a =
[[ -3 -13 -34 -34  33 -27 -26 -12 -17]
 [ 27   0 -35 -34  33 -26 -32  17 -19]]
Indices start at 0.
row 0 col 0 => -3
row 0 col 3 => -34
row 0 col 6 => -26
row 0 col 5 => -27
row 0 col 8 => -17
row 0 col 2 => -34
row 1 col 7 => 17
row 1 col 6 => -32

M = [[17.51, -63.72, 17.00, 4.84, 1.11, 256.07, -43.29, 45.33, -73.23, -93.46, -192.19, -185.03, 123.90, 31.75], [158.92, -198.77, 29.86, -38.50, -5.38, 33.95, -54.89, -46.50, 0.24, -63.27, 127.79, -121.58, -94.28, -27.38], [-75.98, 22.00, -6.57, 3.78, -76.01, 60.81, 83.39, -94.30, -132.97, -97.37, 9.51, -40.70, -96.69, -227.02], [-55.32, -44.61, 0.92, 0.96, -6.99, -36.41, 95.77, 13.54, -66.02, 112.15, 54.39, -13.01, -112.98, -52.54], [11.35, -90.12, 27.43, -9.74, -26.87, 131.98, -44.86, 12.25, -105.19, -95.50, -128.49, -130.25, 34.33, 20.42], [-20.03, -78.21, 77.96, -36.69, -35.51, -104.16, 39.97, -93.96, -110.72, -35.08, -62.55, -52.15, -22.72, -1.95], [45.90, -124.95, 18.55, -52.73, -50.33, -140.46, 2.35, -136.06, -87.71, -102.46, 188.57, -0.01, -239.77, -177.16], [-134.06, 4.96, -37.28, -35.05, -32.19, -47.03, -44.89, -17.56, -141.81, -79.47, -139.48, -2.12, -51.12, -43.64], [2.23, -105.61, 26.47, 81.44, -112.08, -3.27, 21.94, 12.50, -94.57, 41.07, -175.28, -185.47, 76.34, 152.22], [60.94, -130.46, 17.65, -125.26, -21.93, 55.43, -41.27, 68.00, 57.32, 88.74, 108.85, -0.03, -67.35, 17.37], [3.03, -77.04, 15.34, -80.14, -83.45, 203.02, -22.16, 83.63, -59.68, -22.09, 13.83, -30.59, -57.81, -68.95], [-42.30, -77.69, -55.78, -61.77, -40.84, -102.14, -120.39, -64.26, -115.53, -163.66, -4.38, 0.70, -155.95, -88.71], [-44.17, 58.25, -168.94, -37.20, -13.40, -90.79, -128.10, -150.07, 127.87, -94.72, -147.67, -107.39, 135.48, -30.35]]
M[-13,-14]	17.51
M[1,1]	-198.77
M[-8,1]	-78.21
M[3,11]	-13.01
M[3,5]	-36.41
M[11,13]	-88.71
M[1,12]	-94.28
M[6]	[45.90, -124.95, 18.55, -52.73, -50.33, -140.46, 2.35, -136.06, -87.71, -102.46, 188.57, -0.01, -239.77, -177.16]
M[-1,-3]	-107.39
M[5,-10]	-35.51
M[-9,-2]	34.33
M[5,13]	-1.95
M[-2,-5]	-163.66
M[-5,-8]	21.94
M[2,11]	-40.70
M[-5]	[2.23, -105.61, 26.47, 81.44, -112.08, -3.27, 21.94, 12.50, -94.57, 41.07, -175.28, -185.47, 76.34, 152.22]
M[6,12]	-239.77
M[9,9]	88.74
M[-4,-8]	-41.27
M[3,-13]	-44.61
M[-11,-12]	-6.57
M[-3,-6]	-59.68
M[-13,-13]	-63.72
M[:, -12]	[17.00, 29.86, -6.57, 0.92, 27.43, 77.96, 18.55, -37.28, 26.47, 17.65, 15.34, -55.78, -168.94]
M[7]	[-134.06, 4.96, -37.28, -35.05, -32.19, -47.03, -44.89, -17.56, -141.81, -79.47, -139.48, -2.12, -51.12, -43.64]
M[:, 10]	[-192.19, 127.79, 9.51, 54.39, -128.49, -62.55, 188.57, -139.48, -175.28, 108.85, 13.83, -4.38, -147.67]
M[3,12]	-112.98
M[-2,-11]	-61.77
M[-8,-3]	-52.15
M[-11,-5]	-97.37
M[-5,-12]	26.47
M[:, 12]	[123.90, -94.28, -96.69, -112.98, 34.33, -22.72, -239.77, -51.12, 76.34, -67.35, -57.81, -155.95, 135.48]
M[3,7]	13.54
M[-12]	[158.92, -198.77, 29.86, -38.50, -5.38, 33.95, -54.89, -46.50, 0.24, -63.27, 127.79, -121.58, -94.28, -27.38]
M[8,9]	41.07
